One vector is turned by the same rotation once a tick. Each row is the vector after some number of ticks, and that number follows the row.
The counts run from 0 to 448.
[-34, 16, 4, -1, -1, 3, 7, 3, 5, 11, -21, 12, -15, -25, -16, 9, -3, 24, 5, -10, -11, -11, 1, -10, 7, 17, -18, -4, -21, 13, -3, 2] => 173
[10, 21, -17, 3, 11, 24, 10, 8, -23, -20, 7, 11, -10, 4, 23, -4, -35, 10, -15, -14, -4, -15, 2, -5, -10, -25, -7, 7, 7, 12, 4, -8] => 424
[-15, 8, 10, -15, 15, 4, -20, 18, -13, 33, -3, 9, -28, 16, 1, 0, -19, 2, 4, -6, 22, -1, -23, 9, -26, 19, 7, -13, -5, 0, 24, 1] => 57
[-27, 20, -18, -9, 11, 9, -12, -23, 21, 18, 7, 0, 14, -33, -14, 11, -6, 9, 26, 1, -11, -7, -13, 12, 8, 10, -21, 3, -6, 2, -21, -7] => 121
[13, 7, -27, -12, 5, -11, -13, 17, 1, 21, 8, 1, -18, 20, 14, 18, 1, -3, 8, -11, 15, 12, 1, 6, 5, 25, -1, 17, -17, -17, -11, -22] => 126
[-10, 10, -21, -8, 1, -10, -5, -10, 21, 34, -1, 2, 16, 8, 5, 5, 20, 12, 20, -5, 6, 7, -22, 19, -6, 30, 10, -4, -10, -17, -12, -16] => 123
[1, -5, -15, -22, 5, -3, 12, -18, 4, -17, 15, -9, 2, 18, -10, 6, 11, -22, -4, -19, 0, 10, -18, -10, -23, -18, 17, -11, -26, -11, -4, 28] => 82
[-1, -6, 17, 8, 2, -14, -6, 15, -18, 17, 4, 14, 7, -15, -23, -5, 22, 12, 15, -14, -11, -21, 11, -5, 18, 12, -11, 29, -9, -22, 8, -15] => 332
[-10, 13, -2, -7, 12, 5, 18, -23, 25, -4, 16, 12, 0, -17, -9, 11, -26, 26, -14, 2, -3, -12, 0, -11, 14, -3, -17, -3, -17, -2, -24, -20] => 118
[20, -9, 3, -8, -2, -8, 12, -6, -1, -21, 42, -5, 3, 17, 2, 3, 20, -11, -16, -4, 6, -6, -21, -21, 25, -1, 5, 10, -1, -17, -28, 9] => 78
[-7, -27, -30, -12, 7, -25, 1, 13, -10, -3, -4, -2, -9, -12, -16, -16, -3, -18, 7, -31, -18, 10, 11, -5, 16, -1, -6, 4, -39, -5, 20, 6] => 406
[-25, 2, 3, -16, 13, -10, 3, -22, 20, -11, 32, 10, 14, -8, -3, -25, 13, 4, 2, -20, 11, 1, -15, 4, 4, -19, 6, 15, 20, 15, -16, 15] => 390
[-2, 5, 2, -12, -21, 17, 2, 1, -35, 5, 14, -28, -4, -1, 13, -14, 22, -1, 6, -3, -16, -3, -12, 21, 0, 4, 11, -17, -22, -16, -10, -8] => 418
[9, -6, -5, 19, -25, -4, -3, 6, -9, 2, 12, 1, 24, -19, 15, -15, -8, -5, -7, -10, -14, 32, -25, 11, -19, 3, 7, -10, -23, -6, -20, 1] => 304
[-4, 0, 6, -2, -18, 1, 3, -12, -9, 36, -1, 12, 0, 2, 3, 6, -3, 2, 19, 1, 3, 1, -9, -23, -23, 18, 25, 11, -10, 5, 9, -22] => 381
[10, -7, 25, -2, -11, 2, 1, -9, -15, -18, 3, -4, -24, -14, 17, 17, -10, 1, -8, -18, -10, -5, 5, -13, 8, 7, 18, 34, -19, -7, 25, -5] => 144
[16, 2, 13, 7, 5, 0, -8, 9, -14, -16, 35, -4, 4, -5, 17, 11, 8, -12, -15, 1, 12, 10, -17, 3, 13, 20, -8, 32, 11, 15, -16, 12] => 76
[15, 7, -21, -5, 5, 13, 7, -13, -4, 20, 6, 4, -10, -15, 8, 4, -12, -3, -25, 11, 12, -9, -16, -20, -1, -3, 14, -2, -45, -3, -21, 22] => 185
[8, -9, 2, -17, 5, 0, -23, -14, 13, -10, 21, -12, -18, -6, -13, -1, -13, -4, -12, 5, -5, -3, -7, -21, 16, -6, -16, -1, -49, -3, -13, 26] => 133
[-8, 15, -3, -4, 4, 2, -18, -8, -36, 5, 26, -7, 2, 0, 14, -23, 7, -2, 17, -12, 1, -21, 7, 3, -15, -11, 8, 30, 3, -10, 19, 3] => 265
[8, 24, 1, -1, -14, 2, 10, 13, 14, 5, 6, 17, -12, 11, 17, -23, -4, 25, 5, 2, -1, 10, -23, 18, -14, -5, -30, -6, -5, 28, 5, 15] => 46
[-13, 8, 19, 14, -4, -4, -1, 7, -12, -7, 0, 5, 1, -24, 32, -15, -14, 4, -27, -4, -14, 17, -36, 11, 4, 13, 5, -4, -4, 2, 8, 15] => 301
[-11, -22, 0, -7, 3, 0, -9, 12, -16, -15, -3, 6, -4, -13, -2, -30, -1, -2, 29, -28, -15, 2, 4, 28, 17, -8, -15, -1, -9, 18, 19, 6] => 95
[-29, 28, -43, -6, 15, 10, -1, 4, 5, -10, -21, -5, 9, 0, -1, 3, -8, 10, -4, -12, 4, 13, 6, -1, -28, 0, -7, 10, -7, 0, -16, 26] => 239
[-33, 0, 8, -12, 36, 25, -24, -2, 16, 6, -11, 7, -6, 19, 6, -7, 8, 26, 2, -7, 10, -26, -5, 15, -21, 10, -2, -5, 13, -2, 5, -4] => 54
[-8, 11, 4, -21, -13, 15, 22, -3, -23, -12, 3, 2, -29, 23, -27, 6, -10, 4, 27, -7, -9, -22, -21, -9, 6, 21, 6, 3, 3, 16, -9, 1] => 159
[-1, 13, 1, 0, 7, 23, 21, -27, 10, -19, 4, 6, 1, 0, -3, 0, -33, 25, -4, 5, -25, -26, -4, -4, 1, -12, -7, -9, -12, -2, -10, -2] => 428
[-7, 7, -11, -13, 7, -16, 3, -27, 5, 4, 5, 0, 9, 9, -38, 12, 6, 18, 26, -10, -28, -2, 0, 6, 1, 8, 4, 16, -9, -14, -5, -35] => 277
[-30, -10, -13, -4, 14, 2, -3, -9, 3, 16, -27, -5, 3, -24, -6, -4, 10, 9, 8, -8, -24, -1, -14, -12, -10, 1, 17, 8, 14, 41, 8, -17] => 224
[-12, 6, -7, 4, -7, 20, -7, 13, -34, 5, 7, -23, 7, -3, 26, -19, 25, -5, 10, -7, -15, -2, -18, 22, -10, -3, 0, -8, 1, -1, 6, -1] => 419
[1, 18, -22, 2, 20, -10, 1, -4, -18, 6, -3, -5, -10, -27, -20, 5, 8, 0, -14, 24, -6, -3, -8, 9, -21, -7, 1, 18, -4, 41, -9, 18] => 342
[6, -35, -8, -13, 11, -27, 11, 10, 22, 5, 26, 22, 13, 13, -4, 2, 2, -10, -10, -21, 19, 18, 9, -15, -4, 0, -7, 1, -20, 0, -3, -14] => 12
[-3, -16, 5, -5, -1, 33, -10, 2, 29, -6, -14, -9, -4, 12, 12, 9, 27, 8, 8, -12, -16, -2, -15, 20, -4, 7, 1, -22, -15, -15, -3, -4] => 363
[13, -3, -12, -12, 12, -27, 10, 22, 14, 8, -2, 12, -14, 33, 13, 6, 20, 10, 2, -10, 6, 8, -20, 16, 6, 13, -2, 9, 14, 6, 18, -23] => 282
[-21, -22, -5, -4, 24, -4, 30, 18, 28, -5, -10, 23, 9, 13, 4, -14, 4, 12, -15, -14, 6, 2, 4, -5, -15, -4, -14, -25, 12, 23, 9, -7] => 168
[21, 1, 20, 17, 2, 2, -24, 33, -12, 2, 4, 17, 4, 11, 23, -34, -21, 24, -22, 12, 7, -1, -8, 3, -19, 11, -5, -3, 8, -1, 8, 20] => 371
[-4, -1, -15, -18, 27, -11, 15, -8, 4, 7, -7, 8, -24, -33, 0, -14, 6, 6, -15, -6, 4, -14, -5, 2, 12, -31, 20, 24, -3, 22, -2, 19] => 339
[23, 2, -1, 14, -20, 14, 4, 11, 21, -20, 0, -2, 7, 11, 5, 17, 8, 33, -15, 1, -12, 11, -1, 7, -6, 5, -27, -21, -20, -8, -25, -13] => 359
[3, -7, 13, -15, -5, -4, -20, -9, 18, 28, 23, -6, -4, 3, -24, -15, 4, 14, 0, 7, 9, 13, -18, -6, -13, 2, -14, -13, -30, 14, -19, 11] => 444
[12, -5, -16, 1, 9, 5, 27, -13, -18, -15, -7, -4, -15, -4, 0, -2, -12, -4, -16, 0, -12, -6, -7, 0, -9, -21, 19, -7, -39, 5, 5, 17] => 30
[6, -1, 0, -9, 3, 26, 8, -16, 11, 8, 3, 21, -3, 25, -10, 22, -7, -3, 6, 6, 24, -19, -20, -17, -20, 17, 22, -5, 13, 20, -13, -6] => 1
[-16, 10, 22, -15, 18, -2, -20, -7, 23, 5, 17, 4, -18, -19, -6, -21, -21, 28, -1, 0, 6, 2, 4, -1, 7, -3, -30, 10, -10, 27, -14, 14] => 442
[-9, 20, 18, 1, 1, 16, -12, -3, -17, -8, 23, 4, 5, 15, 8, -24, -17, 0, 23, 1, 7, 5, -12, 21, -7, 37, -12, 14, 2, 4, -5, 26] => 316
